W = 115,68,172,116,108,104,173,72,135
W[-9] = 115
W[-2] = 72
W[-1] = 135

a =
[[130 142 103 100 144 190  73 112 103  90 142 122]
 [111 189 156 100  91 101  83  71 144 133 197 206]
 [144  96 189 114 122 153  69 102 164 147  95  79]
 [137 100 138 123 111 146 121 154 120 173 125  98]
 [188 126 143 127 135 114  96 150 139 175 122 104]
 [120 146  88 163 163 139  67 163 124 152  90 155]
 [145 129 150 126 194  78 137 103 137  97 108 119]]
Rows and columns are counted from 0.
(0, 0) -> 130
(4, 4) -> 135
(6, 8) -> 137
(2, 8) -> 164
(1, 0) -> 111
(1, 10) -> 197
(6, 2) -> 150
(2, 3) -> 114
(0, 9) -> 90
(5, 8) -> 124
(5, 1) -> 146
(1, 7) -> 71
(6, 3) -> 126
(6, 5) -> 78
(3, 6) -> 121
(3, 8) -> 120
(5, 4) -> 163
(3, 2) -> 138
(3, 10) -> 125
(0, 8) -> 103
(1, 3) -> 100
(5, 9) -> 152
(0, 4) -> 144
(1, 4) -> 91
(4, 9) -> 175
(1, 5) -> 101
(1, 11) -> 206

grid =
[[150, 125, 87, 116, 177, 150, 86, 162, 104, 166],
 [119, 109, 136, 122, 160, 141, 80, 195, 100, 173],
 [116, 192, 109, 168, 106, 117, 162, 137, 115, 68],
 [167, 139, 153, 94, 125, 127, 107, 159, 78, 123],
 [133, 92, 159, 160, 119, 99, 106, 122, 168, 129],
 [123, 164, 63, 179, 141, 92, 125, 85, 87, 115],
 [107, 92, 197, 201, 143, 113, 100, 187, 164, 102],
 [144, 158, 57, 176, 147, 89, 124, 77, 103, 103],
 [138, 118, 87, 105, 162, 123, 72, 178, 84, 151]]
Rows and columns are counted from 0.
row 0 col 0 => 150
row 7 col 9 => 103
row 5 col 1 => 164
row 3 col 7 => 159
row 4 col 3 => 160
row 5 col 9 => 115
row 2 col 7 => 137
row 5 col 3 => 179
row 4 col 9 => 129
row 0 col 4 => 177
row 7 col 0 => 144
row 6 col 7 => 187
row 1 col 3 => 122
row 2 col 1 => 192
row 7 col 5 => 89
row 4 col 1 => 92
row 2 col 6 => 162
row 8 col 1 => 118
row 8 col 2 => 87
row 7 col 4 => 147
row 8 col 8 => 84
row 3 col 6 => 107
row 5 col 7 => 85
row 8 col 6 => 72
row 8 col 0 => 138
row 6 col 0 => 107
row 4 col 2 => 159
row 8 col 9 => 151
row 6 col 6 => 100
row 1 col 1 => 109
row 7 col 2 => 57
row 1 col 6 => 80

x =
[[89, 117, 147, 157, 99, 120],
 [121, 134, 132, 139, 149, 124],
 [122, 139, 130, 175, 173, 116],
 [125, 140, 128, 192, 182, 112],
 [122, 123, 130, 139, 116, 126],
 [125, 140, 128, 190, 181, 112],
 [126, 141, 128, 194, 183, 111],
 [121, 135, 132, 141, 151, 123],
 [93, 117, 145, 155, 101, 121],
 [105, 119, 139, 151, 106, 122],
 [83, 115, 150, 158, 97, 119]]
x[0, 0] => 89
x[7, 1] => 135
x[5, 0] => 125
x[7, 5] => 123
x[:, 0] => [89, 121, 122, 125, 122, 125, 126, 121, 93, 105, 83]
x[1, 3] => 139
x[0] => [89, 117, 147, 157, 99, 120]
x[5, 4] => 181
x[4, 4] => 116
x[4, 1] => 123
x[3, 3] => 192
x[:, 2] => [147, 132, 130, 128, 130, 128, 128, 132, 145, 139, 150]
x[7, 4] => 151
x[10] => [83, 115, 150, 158, 97, 119]
x[0, 3] => 157
x[10, 4] => 97
x[9, 4] => 106
x[7, 2] => 132
x[2, 5] => 116
x[4] => [122, 123, 130, 139, 116, 126]
x[8, 4] => 101
x[1] => [121, 134, 132, 139, 149, 124]
x[9, 1] => 119
x[5] => [125, 140, 128, 190, 181, 112]
x[:, 1] => [117, 134, 139, 140, 123, 140, 141, 135, 117, 119, 115]
x[7, 3] => 141
x[10, 1] => 115
x[2, 2] => 130
x[6, 0] => 126
x[6] => [126, 141, 128, 194, 183, 111]
x[8, 0] => 93
x[6, 3] => 194
x[1, 5] => 124
